[[-11   4 -20 -10  32]
 [-48  82  65 -74  60]
 [-18  79  41 -66  54]
 [ 44   2 -19  -9  53]
 [  4   4 -26  -3 -11]
 [-32   5  81  -4  21]
 [ -2  86  -8 -31  -6]
 [ 13  38 -16 -35  20]
 [ 21 -16 -56  28 -33]
 [  8 -39  -6  16 -42]]
:
[[  4 -20 -10  32 -11]
 [ 82  65 -74  60 -48]
 [ 79  41 -66  54 -18]
 [  2 -19  -9  53  44]
 [  4 -26  -3 -11   4]
 [  5  81  -4  21 -32]
 [ 86  -8 -31  -6  -2]
 [ 38 -16 -35  20  13]
 [-16 -56  28 -33  21]
 [-39  -6  16 -42   8]]

[[  8 -26  13  22 -17 -25]
 [-76 -14 -52 -41  17  45]
 [ 66 -10 -18 -51 -34  88]]
:
[[-26  13  22 -17 -25   8]
 [-14 -52 -41  17  45 -76]
 [-10 -18 -51 -34  88  66]]

[[ 36 -30 -16]
 [ -4 -67 -11]
 [-41  32 -28]
 [ -9 -88  51]]
:
[[-30 -16  36]
 [-67 -11  -4]
 [ 32 -28 -41]
 [-88  51  -9]]

[[  58   33   26  -11  -85   12  -23   37  -33]
 [  46   29   28  -21  -64   -5  -16   29  -36]
 [  37   39   -9  -13  -85   11  -12    8  -24]
 [  14   47  -49   34  -86   62  -16  -32   23]
 [  15   49  -51  -16  -92   11   -1  -22  -18]
 [  43   48   17   -7 -103   45  -29   23  -30]
 [  39   27   26   -2  -53    9  -18   19  -18]
 [  42   37  -68   30 -100   32   -8  -17   20]
 [ -26   57    1  -29  -53   31  -10  -34  -28]]
:
[[  33   26  -11  -85   12  -23   37  -33   58]
 [  29   28  -21  -64   -5  -16   29  -36   46]
 [  39   -9  -13  -85   11  -12    8  -24   37]
 [  47  -49   34  -86   62  -16  -32   23   14]
 [  49  -51  -16  -92   11   -1  -22  -18   15]
 [  48   17   -7 -103   45  -29   23  -30   43]
 [  27   26   -2  -53    9  -18   19  -18   39]
 [  37  -68   30 -100   32   -8  -17   20   42]
 [  57    1  -29  -53   31  -10  -34  -28  -26]]

[[ -35  -97  -53  -53  -53  -98   99  -98   98  -51  100  -99   97  100
    44]
 [ -31  -99  -49  -49  -49 -100  101 -100  100  -47  102 -101   99  102
    47]
 [  85   46  101  100   99   48  -48   46  -46  101  -49   47  -46  -51
    -6]
 [  33   21   44   43   43   21  -22   20  -21   44  -21   20  -18  -22
   -39]
 [  33  -15   36   35   34  -17   15  -16   16   36   16  -18   17   15
    -7]]
:
[[ -97  -53  -53  -53  -98   99  -98   98  -51  100  -99   97  100   44
   -35]
 [ -99  -49  -49  -49 -100  101 -100  100  -47  102 -101   99  102   47
   -31]
 [  46  101  100   99   48  -48   46  -46  101  -49   47  -46  -51   -6
    85]
 [  21   44   43   43   21  -22   20  -21   44  -21   20  -18  -22  -39
    33]
 [ -15   36   35   34  -17   15  -16   16   36   16  -18   17   15   -7
    33]]

[[-36  42  36 101 -53 -25  -9 -38  13  12   1]
 [-21   3  -6 -17 -12  20  16  10 -13  15  26]
 [  8 -12 -11  -9  -4  10  -5 -21   0   1  10]
 [  7 -18 -17 -21  -8  38 -12 -25  10   8  37]
 [ -6  -5 -21 -38 -30  75  -8   2   7  23  69]
 [ 13  25   7 -11  -8 -21  11  62 -23 -13 -40]
 [ 19 -33 -11  -7  37 -43   7 -41 -11 -16 -36]]
:
[[ 42  36 101 -53 -25  -9 -38  13  12   1 -36]
 [  3  -6 -17 -12  20  16  10 -13  15  26 -21]
 [-12 -11  -9  -4  10  -5 -21   0   1  10   8]
 [-18 -17 -21  -8  38 -12 -25  10   8  37   7]
 [ -5 -21 -38 -30  75  -8   2   7  23  69  -6]
 [ 25   7 -11  -8 -21  11  62 -23 -13 -40  13]
 [-33 -11  -7  37 -43   7 -41 -11 -16 -36  19]]

[[ 32   4 -55 -75 -27  18]
 [ 55  16 -41 -71 -57 -11]
 [ 28   8  10  16  15   4]
 [ 33  34  42  26 -12 -11]
 [ -6 -28 -72 -83 -54 -26]
 [-31 -20 -16  -1  23  40]]
:
[[  4 -55 -75 -27  18  32]
 [ 16 -41 -71 -57 -11  55]
 [  8  10  16  15   4  28]
 [ 34  42  26 -12 -11  33]
 [-28 -72 -83 -54 -26  -6]
 [-20 -16  -1  23  40 -31]]
